128 stands for zero in the data rows.
Here are some points, one per row:
[149 107 156 114 140 111  94  85 113 153 122 126 155 133 130 134 124 129
 142 159 154 110  96 104 169 104 112 173 142 171 146 172]
[138 160 113 116 129 129 136 135 121 128 120 132 110 135 109 135 131 131
 135  86 142 127 116 125 118 145 138 130 159 130 130 133]
[152 116 151 158 116 168 104 148 137 167 152 122 149 100  97 158 165 136
 181 128 101 128 134 113 118 104 111 100 137 101  85  63]
[ 95 112 159 109 166 143 110 152 146 104 143 137 127  92 118 124 140 153
 189  96 126 101  87  99 150 133 108 158 202 187 123 148]
[134 126 126 155 167 137 167 116 105 102 137  89 103  67  88 129  89 125
 123 134 131 149  98 138 128 155 143 140 180 121 132  99]
[167 128 137 158 128 168 147 150 153 133 127 167 119 153 152  92 107 133
 108 146 104 143 152 173 136 105 129 147 149  77 124 110]
[129 105 116 128 128 102 170 112 130  90 116 144  77 103 111 141 111 133
 149 184 129 119 104 158  89 168 102 139 161 112 131 110]
[ 79 123 140  84 152 103 133 174 141 108 162 183  77  96  95 116 117 141
 154 121 145 133  96  78 184 112 125 130 184 147 158 151]
[104 163  80  90 125  73 138 116 118  94 118 115 110 140 145 129 135 100
  75 132 173 139 112  91 122 169 149 104  46 160 146 146]
[143 137 116 163  95 138 114 122 121 145 128 145 113 102 122 136 104  98
 141 123  89  99 138 130 102 145 111 117 121 125 109  66]
[132 108 108 153 146 138 157 129 138 113 130 149 103  69 102 133 121 149
 162 141 100 119 137 159  94 176 101 111 164  94 126 112]
[128 140 112 101 126 127 153 144 144 102 118 149 146 123 133 107 104 135
 130 106 123 121 179 171 135 142 128 130 134 123 106 125]
[132 126 173 143 120 138 103 110 111 140  93 123 168 174 140 131 163 110
 129 124 117 161 121 106 143 106 152 137 122 136 121 136]
[ 90 115 149 118 154 138 128 139 131 114 152 167 117 105 122 111 161 133
 154 108 151 119 111 101 134 107 128 133 172 145 119 127]
[149 149 133 130 111 125 134 145 147 165 164 128 140 167 143 124 153 152
 103 125 124 141 102 146 136 123 130 125 109 130 109 134]
[115 137 115 117 110 119 156 153 152 115 131 114 124 136 114 122 111 113
  96 124 119 121 158 126 156 110 156 146  88 118 136 154]
[115 124 121 130 123 128 127 137 191 144 113 121 150 165 118 152 175 115
 104 137 137 117 100 113  98 132 122  58 110 117 104 120]
[120 135 105 102 133 110 131 113 117 145 122 105 115 116 108 128 131 140
 129 152 133 132 132 134 111 132 139 147 112 127 133 157]
[139 137 146 148  93 116  75 151 145 155 108 162 118 123 182 146 142  90
  99  77 136 117 140 130 130 128 132 113 117 134 122 149]
[164 143 143 100 144 108  70 142 105 159 121 110 200 167 156 143 178 133
 134 183 165 133 121 101 144 141 117 134 131 180 121 191]
[143 118 165 149 115 133 120 151 154 148 127  89 139 131  94 159 158 140
 116 124 114 102 119 109 115 117 114 132 141 109  85 111]
[137 143 115 106 114 111 130 173 180 125 139 150 172 194 196 119 177 163
  59  88 148 144 143 120 152  95 171  99  74 157 149 168]
[150 111 137 129 139 131 120 144 150 117 148 119 145 159 132 138 141 119
 118 152 143 126 129 133 147 128 145 152 122 160 123 125]
[157 102 179 164 146 190  85  96 133 189  76 109 163 166 157 123 146 167
 171 141 141 107 108 100 130  73  88 152 161 140 132 145]
[129 153 122 114 143 117 154  92 110 101 109 111  98 116 117 130  93 133
 167 132 138 114 130 131 113 125 119 139 155 121 148 144]
[ 82 130 119  97 128 123 137 127 120  91 136 132 113 101 150 108 107 113
 151  90 127 123 132 136 116 140 139 118 148 122 133 152]
[112 106 120 137  97 132 145  98 130 135 120  97 115 115 125 148 126 112
 125  99 144 110 134 163 103 139 136 106  92 106 119 102]
[141 133  93 150  89 112 138 110 101 120 151  97 105 117 125 130  82 104
  85 115 102 134 148 169  90 143 130 120  75  62 146 110]
[168 147 154 147 120 124 101 158 154 147 137 119 165 160 131  79 146 148
 110 143 111 108 181 157 177 115 140 131 107  95 114 144]
[105 134 104 156 123 110 177 118 140 116 155 115  87 136 107  91 118 155
  99 131  97 142 102 147 121 104 150  97 109 119 146 118]
[ 86 139 109  88 164 111 157 102 125  92 127 157  91 130 112 100 109 128
 119 120 131 124 143 137 126 152 125 121 124 151 133 135]
[121 146 115 100 162 111 149 150 144 100 140 128 139 159 114 116 103 147
 139 134 144 149  97 114 152 152 147 162 144 168 128 144]
[ 96 107 121 147 126 150 118 130 138 125 143 146  89  95 110 122 158 119
 142 109 127 102 125 137 128 110 132 102 153 107 122  84]
[150  84 123 191 153 162 112 113 128 153  96 118 137 101 108 136 166 144
 158 110 108 128 107 130 104 121  89 136 154 128 115  83]
[125 167  93  77 135  98 193 145 144  57 118 143  89 117 156 134  81 118
  94 119 165 126 165 182 124 161 104 113 128 136 115 106]
[100 135 164  99 141 121 132 147 151 151 132 152 148 158 178  97 132 123
 123 135 144 123 138  83 149 116 152 122 159 160 141 139]
[108 112 118 122 145 108 172 118  97 118 145 126  78  89  96 130 109 126
 121 129 124 132 130 146  89 120 136 122 136  91 140 128]
[122 149 135 113 113 100 105 114 112 119 150 128 152 153 151 117 148 121
  88 154 136 151 140 150 134 139 149 130 134 148 143 175]
[163 159 123  99 119 116  93 115  89 111 124 101 188 174 145 130 112  87
  69 157 193 170 145  97 155 145 122 132  95 143 154 119]
[148  77 154 152 141 138 104 139 150 147 130 154 138 111 125 157 140 179
 186 142 133  95 134  87 126 110 130 125 177 155  98 116]
[144 160 122  57 170 125 156 142 110  86 119 164 121 104 156 140 115 135
 126  91 134 124 129 103 138 127 119 143 138 133 168 152]
[162 128 142 143 160 120  93  88  55 149 136 105 131 149 118 137 108 118
 137 154 105 139 156 106 153 149 126 175 104 130 146 160]
[120 150 110 152 131 147 149 122 127 139 121 104 138 119 136 136 101 111
  91 127 116 141 138 142 121 135 129 125  86 118 141 102]
[130 122 113 136 108 150  98 154 128 134 133 147 100 110 135 133 152 137
 100  93 132 140 115 106 118 120 133  86 118 109 136  83]
[111 117 120 103 137 116 139 104  84 121 148 125 154 146 136 156  96  97
 168 150 161 151 131 119 153 151 141 197 176 165 179 160]
[108 118  91 163  89 130 155  67 135 129 103 156  51  95 124 110 106  97
 107  76  98 119 141 186  94 110  82  78  96  89 109  91]
[100 112  87 183  84 128 175 138 170 132 123 101  56 130 111 116 139 141
  61  75  87 163 122 138  93 134 166  77  63  62  96  37]
[117 168 124  70 142  87 147  91  66  66 125 115 170 134 132 158 105  79
 131 169 160 120 110  98 152 170 138 169 111 177 144 191]
[126 152 147 110 122  90  99 100  86 160 157  95 164 140 143 134 101  91
 146 154 131 146 160 157 159  95 123 158 112 138 135 170]
[116 132 149 174 112 122 126  89  85 152 106  97 154 139 121 132 130 135
 159 151 125 157 122 104 137 129 160 165  73 137 144 136]
[139 141 148 141 114 123 104 122  94 155  93 156 127 124 145 113 132  79
  90 110 125 124 158 151 143 127 134 125 112 136  73 115]
[141  99 127 144 133 165 109 163 193 163 129 162 119 127 108 146 159 166
 168 101 150  91 110 101 109 117 122 116 170 159  97 106]
[128 138 128  85 132 146  91 156 113 123 115 130 113 109 136 131 123 107
 171 129 122 136 151 134 124 135  97 121 152  94 126  83]
Along one direction, these points spread out more than along any other. Take the direction at right angles to it along which they spread out most. Go by this last direction. How many in every 100 of the points above lie lower along it than each point below? Answers are rounded to whole numbers. More than half of the points above lie lower than the first one.
[123 103 104 136 116 146 134  92 107 105 131  84 145 113  57 110 104 151
 164 179 128 152 106 108 135 117 118 152 138 115 152 117] 60
[131 107 146  84 123 143  91 186 145 135 109 148 158 113 115 153 120 112
 116 118 130 104 126 119 119 103 127 109 149 107 119 113] 83
[115 156 120 102  95  79 157  93 116 104 109 137 140 152 156 117  79 105
  90 137 146 162 124 129 128 118 113  97  53  68 161 172] 2
[129 120 163 163 133 173 119 150 165 177  94 112 182 162 144 149 208 160
 126 131 110 110 140  99  85 120 153  77  72 128 118  90] 89
[140 103 118 169 128 172 131 145 148 154 125 128 137 111 114 104 162 174
 184 137  84 111  50 143 111 121 100 136 184 176 124 129] 94
[120 135 112 128 124 114 160  97 101  85 143 100 121 107 125 128  92 131
 137 190 130 125 144 156 149 152 118 180 131 116 151 174] 9
[138  89 134 170 114 146 110 107 103 141 169 133  84 121 106 104 108 110
 128 107  53 166 160 169 110 120 148 124  84  71 108 116] 49
[151 116 144 145 118 165  74 188 161 159 135 131 176 159 175 139 154 175
 130 119 114  88 133 118 132 114 109 113 154 168 113 158] 91
